128 stands for zero in the data rows.
Here are some points, one per row:
[147, 145, 121, 118, 177, 148, 85, 46, 138, 162, 115, 105, 90, 110, 73, 93, 108, 76, 220, 211, 117, 188, 167, 142, 156, 105, 96, 117, 205, 139, 56, 99]
[95, 71, 138, 126, 121, 138, 140, 133, 94, 99, 98, 119, 107, 160, 143, 148, 150, 101, 111, 125, 122, 196, 126, 134, 124, 123, 122, 102, 151, 113, 120, 139]
[68, 96, 167, 73, 176, 99, 92, 82, 95, 93, 65, 86, 109, 190, 173, 110, 147, 87, 134, 125, 128, 232, 179, 103, 100, 189, 120, 55, 206, 191, 105, 143]
[147, 168, 138, 169, 148, 117, 152, 115, 142, 135, 124, 106, 146, 107, 162, 112, 133, 158, 188, 121, 124, 109, 103, 119, 126, 148, 123, 109, 138, 105, 126, 116]
[136, 84, 109, 197, 140, 59, 150, 146, 157, 140, 72, 170, 137, 108, 154, 178, 88, 154, 121, 108, 137, 147, 151, 135, 136, 121, 139, 139, 153, 83, 130, 124]
[100, 133, 133, 109, 132, 107, 113, 141, 118, 120, 103, 105, 137, 166, 137, 125, 134, 127, 111, 109, 116, 125, 146, 137, 143, 166, 137, 112, 109, 148, 154, 143]
[103, 134, 114, 131, 126, 170, 129, 145, 105, 145, 163, 94, 125, 156, 112, 115, 149, 115, 133, 162, 125, 105, 103, 152, 98, 96, 99, 132, 115, 141, 154, 135]
[147, 145, 162, 79, 119, 153, 115, 111, 135, 117, 180, 131, 116, 117, 105, 97, 142, 135, 113, 133, 129, 105, 112, 103, 98, 113, 127, 139, 116, 136, 114, 139]
[168, 57, 171, 119, 178, 79, 113, 140, 98, 80, 167, 112, 77, 165, 144, 153, 107, 136, 23, 193, 154, 206, 112, 148, 57, 60, 102, 129, 140, 132, 133, 206]
[155, 141, 99, 159, 141, 129, 133, 130, 124, 122, 130, 124, 136, 111, 167, 144, 115, 134, 144, 128, 145, 152, 124, 131, 145, 138, 119, 123, 130, 143, 122, 122]
[85, 113, 146, 159, 130, 97, 208, 122, 106, 121, 92, 142, 131, 129, 161, 106, 147, 111, 142, 131, 152, 124, 85, 94, 111, 140, 161, 92, 191, 117, 137, 100]
[70, 186, 110, 22, 152, 167, 5, 72, 132, 158, 80, 51, 127, 186, 75, 82, 145, 77, 205, 109, 56, 163, 236, 137, 170, 216, 95, 72, 149, 200, 126, 111]
[91, 126, 66, 116, 60, 208, 155, 154, 72, 125, 122, 150, 137, 131, 99, 145, 148, 52, 113, 136, 143, 125, 115, 156, 217, 135, 162, 145, 86, 170, 124, 83]
[177, 118, 95, 129, 142, 129, 121, 108, 145, 144, 154, 144, 78, 100, 63, 117, 99, 109, 134, 177, 118, 158, 127, 129, 149, 65, 109, 136, 173, 89, 120, 120]
[85, 157, 95, 92, 113, 131, 130, 153, 106, 130, 132, 155, 190, 125, 189, 142, 131, 126, 75, 75, 169, 91, 144, 84, 62, 187, 156, 106, 131, 241, 183, 97]
[142, 108, 71, 146, 127, 143, 115, 144, 124, 125, 140, 127, 99, 139, 120, 140, 110, 108, 123, 150, 141, 165, 137, 151, 186, 102, 105, 153, 117, 139, 119, 143]
[217, 182, 198, 92, 171, 100, 119, 89, 96, 96, 150, 110, 148, 87, 138, 138, 109, 135, 86, 174, 130, 145, 106, 140, 91, 148, 164, 88, 120, 151, 121, 119]
[148, 139, 160, 173, 161, 86, 157, 107, 123, 108, 106, 109, 123, 130, 170, 111, 118, 132, 164, 164, 158, 141, 106, 142, 184, 149, 146, 133, 123, 130, 82, 142]
[121, 131, 151, 127, 114, 150, 150, 112, 138, 106, 137, 128, 122, 118, 162, 101, 160, 142, 167, 91, 132, 134, 105, 83, 125, 146, 123, 118, 142, 111, 98, 128]
[160, 204, 87, 127, 141, 48, 177, 139, 156, 136, 133, 155, 143, 91, 134, 81, 100, 156, 114, 89, 135, 57, 101, 60, 152, 176, 178, 88, 168, 131, 216, 93]
[131, 170, 115, 129, 113, 149, 107, 129, 133, 119, 103, 95, 144, 137, 142, 123, 140, 132, 178, 89, 103, 124, 144, 147, 224, 191, 132, 126, 71, 128, 113, 126]
[113, 102, 109, 195, 100, 123, 52, 197, 225, 183, 129, 124, 154, 160, 113, 174, 106, 226, 153, 67, 92, 36, 190, 200, 157, 101, 69, 253, 0, 63, 123, 204]
[86, 144, 78, 147, 112, 109, 119, 149, 145, 163, 67, 130, 154, 144, 112, 137, 115, 120, 158, 92, 104, 95, 171, 149, 199, 174, 144, 131, 110, 126, 158, 103]
[111, 132, 140, 148, 120, 118, 153, 154, 131, 120, 134, 123, 149, 138, 170, 127, 144, 161, 121, 93, 136, 93, 104, 114, 101, 144, 131, 127, 107, 124, 154, 141]
[73, 91, 74, 177, 138, 117, 139, 126, 137, 166, 86, 152, 126, 137, 138, 135, 109, 98, 167, 148, 159, 144, 160, 131, 136, 113, 113, 146, 183, 154, 111, 107]
[55, 101, 135, 81, 109, 133, 132, 114, 125, 140, 102, 154, 121, 148, 101, 103, 147, 91, 121, 112, 128, 123, 152, 90, 98, 137, 144, 114, 180, 150, 131, 107]
[121, 133, 122, 106, 112, 145, 118, 136, 118, 135, 132, 135, 140, 128, 107, 139, 129, 117, 105, 126, 121, 113, 136, 137, 121, 129, 137, 131, 111, 142, 143, 117]
[144, 112, 145, 182, 183, 85, 130, 119, 142, 119, 127, 108, 127, 133, 205, 134, 113, 166, 152, 141, 161, 163, 125, 121, 80, 123, 94, 125, 158, 137, 107, 162]
[59, 51, 114, 106, 143, 90, 121, 190, 88, 99, 140, 83, 70, 250, 120, 114, 141, 108, 28, 155, 132, 159, 120, 150, 110, 89, 98, 124, 123, 148, 204, 215]
[100, 73, 130, 157, 127, 118, 174, 124, 112, 125, 112, 176, 129, 113, 161, 150, 125, 109, 109, 144, 176, 156, 117, 105, 75, 98, 140, 131, 186, 142, 105, 111]
[36, 147, 77, 160, 131, 173, 166, 146, 62, 185, 105, 90, 168, 163, 125, 127, 155, 67, 161, 182, 133, 94, 106, 167, 74, 123, 119, 88, 166, 185, 192, 69]
[113, 111, 151, 115, 115, 83, 162, 151, 134, 97, 136, 158, 127, 138, 161, 113, 134, 152, 72, 88, 156, 101, 107, 81, 114, 145, 160, 133, 123, 136, 149, 152]
[154, 175, 146, 133, 117, 181, 88, 123, 152, 138, 149, 92, 160, 111, 140, 136, 147, 171, 186, 95, 94, 98, 134, 150, 126, 150, 97, 143, 61, 109, 105, 133]
[109, 141, 255, 30, 132, 7, 98, 98, 186, 92, 141, 156, 82, 190, 61, 6, 105, 139, 59, 165, 181, 6, 153, 107, 255, 167, 224, 248, 23, 183, 43, 228]
[128, 162, 165, 141, 134, 136, 148, 98, 126, 140, 119, 117, 144, 110, 125, 105, 140, 124, 180, 153, 129, 98, 108, 134, 135, 141, 145, 126, 128, 122, 97, 104]
[49, 155, 135, 168, 133, 193, 176, 154, 73, 169, 176, 49, 145, 188, 127, 82, 186, 108, 171, 207, 138, 44, 46, 174, 54, 83, 91, 127, 109, 154, 175, 130]
[153, 141, 159, 130, 130, 156, 121, 121, 116, 108, 146, 94, 128, 128, 142, 130, 147, 141, 145, 134, 115, 141, 106, 146, 129, 130, 114, 123, 95, 112, 107, 143]
[170, 185, 182, 156, 132, 119, 164, 95, 158, 138, 129, 133, 160, 66, 142, 108, 136, 173, 193, 113, 116, 74, 92, 106, 112, 149, 150, 118, 129, 75, 104, 96]
[106, 147, 114, 124, 158, 144, 84, 113, 123, 176, 126, 90, 135, 150, 91, 122, 119, 106, 160, 182, 113, 117, 160, 172, 101, 112, 96, 129, 137, 161, 136, 121]
[177, 158, 64, 152, 172, 85, 102, 138, 200, 171, 194, 121, 85, 121, 89, 78, 83, 175, 149, 151, 124, 84, 130, 106, 123, 70, 72, 158, 157, 103, 177, 161]
[205, 136, 54, 137, 88, 165, 83, 185, 157, 117, 178, 144, 131, 100, 124, 185, 103, 173, 88, 70, 107, 129, 143, 152, 187, 114, 100, 174, 32, 101, 153, 154]
[67, 115, 202, 128, 163, 95, 165, 66, 138, 131, 110, 120, 95, 155, 134, 39, 151, 105, 195, 182, 168, 115, 110, 86, 113, 126, 138, 132, 201, 145, 56, 138]
[255, 228, 183, 25, 190, 104, 35, 52, 124, 154, 154, 119, 156, 46, 28, 150, 67, 123, 81, 201, 70, 133, 175, 163, 59, 131, 158, 75, 143, 149, 148, 78]
[130, 121, 123, 153, 128, 126, 108, 111, 146, 157, 94, 137, 126, 120, 89, 140, 105, 111, 167, 160, 122, 126, 163, 173, 191, 118, 132, 168, 110, 112, 79, 118]
[169, 102, 125, 109, 68, 229, 117, 108, 145, 121, 165, 169, 103, 68, 78, 151, 150, 120, 154, 105, 99, 163, 121, 116, 138, 76, 106, 155, 121, 58, 63, 105]
[162, 158, 120, 146, 147, 51, 162, 134, 163, 138, 130, 138, 108, 114, 97, 88, 100, 155, 124, 131, 117, 80, 103, 105, 165, 125, 154, 120, 150, 76, 177, 129]
[103, 113, 183, 90, 145, 83, 84, 113, 177, 147, 110, 134, 133, 142, 109, 117, 125, 169, 120, 92, 97, 102, 175, 104, 50, 135, 118, 127, 148, 106, 137, 151]
[168, 145, 142, 158, 139, 126, 129, 134, 121, 119, 130, 98, 136, 122, 140, 146, 126, 149, 140, 140, 112, 133, 108, 164, 147, 128, 122, 124, 91, 96, 127, 139]
There is one direction along which these points spread out most. How far along it is each point below, from 0 to 99? 50 is the average, and the first point above lies past it. One standard deviation of the points above along it is 16.
[124, 125, 191, 83, 119, 153, 126, 109, 115, 104, 149, 98, 97, 151, 90, 91, 166, 120, 128, 142, 99, 129, 100, 127, 125, 116, 127, 117, 116, 92, 111, 150] >> 52
[123, 104, 198, 82, 113, 115, 172, 125, 122, 87, 159, 129, 84, 143, 102, 80, 169, 138, 86, 115, 108, 120, 68, 76, 83, 103, 144, 97, 157, 63, 151, 153] >> 57
[138, 113, 221, 120, 133, 66, 187, 90, 71, 86, 41, 151, 141, 109, 124, 152, 123, 80, 91, 168, 134, 166, 110, 151, 174, 170, 231, 86, 144, 108, 86, 90] >> 65
[141, 107, 96, 132, 148, 123, 110, 124, 158, 123, 150, 117, 81, 139, 130, 106, 123, 142, 149, 117, 120, 172, 136, 98, 126, 101, 78, 121, 173, 103, 131, 157] >> 51
[147, 118, 51, 187, 129, 63, 165, 201, 111, 138, 109, 137, 128, 144, 112, 168, 83, 128, 58, 145, 128, 109, 111, 177, 192, 109, 152, 133, 100, 103, 223, 132] >> 36
[135, 124, 147, 150, 136, 114, 145, 118, 130, 114, 117, 125, 124, 126, 154, 123, 130, 134, 148, 132, 141, 140, 117, 126, 150, 137, 134, 131, 128, 118, 99, 136] >> 49
[92, 120, 57, 120, 74, 179, 160, 152, 115, 121, 164, 188, 132, 116, 153, 117, 134, 90, 104, 110, 202, 103, 117, 85, 170, 129, 149, 177, 115, 216, 110, 107] >> 50
[130, 124, 83, 115, 116, 157, 115, 129, 116, 132, 126, 143, 129, 115, 120, 149, 121, 101, 120, 123, 128, 159, 147, 127, 138, 127, 123, 120, 143, 151, 132, 104] >> 54
[128, 111, 124, 111, 117, 139, 103, 142, 135, 112, 135, 127, 124, 140, 141, 143, 134, 142, 108, 93, 119, 148, 144, 122, 122, 134, 112, 131, 109, 128, 131, 150] >> 45
[57, 114, 218, 101, 140, 94, 133, 106, 93, 180, 64, 123, 162, 156, 45, 136, 133, 86, 102, 202, 97, 71, 145, 190, 48, 113, 176, 114, 143, 121, 146, 95] >> 66
[138, 85, 121, 133, 115, 148, 153, 131, 112, 99, 136, 128, 82, 132, 117, 130, 144, 112, 121, 131, 116, 187, 99, 119, 144, 92, 113, 111, 156, 75, 122, 137] >> 55
[129, 127, 121, 103, 125, 129, 120, 129, 123, 133, 140, 142, 124, 126, 101, 127, 119, 114, 97, 142, 131, 121, 134, 126, 116, 115, 136, 132, 134, 145, 141, 123] >> 51
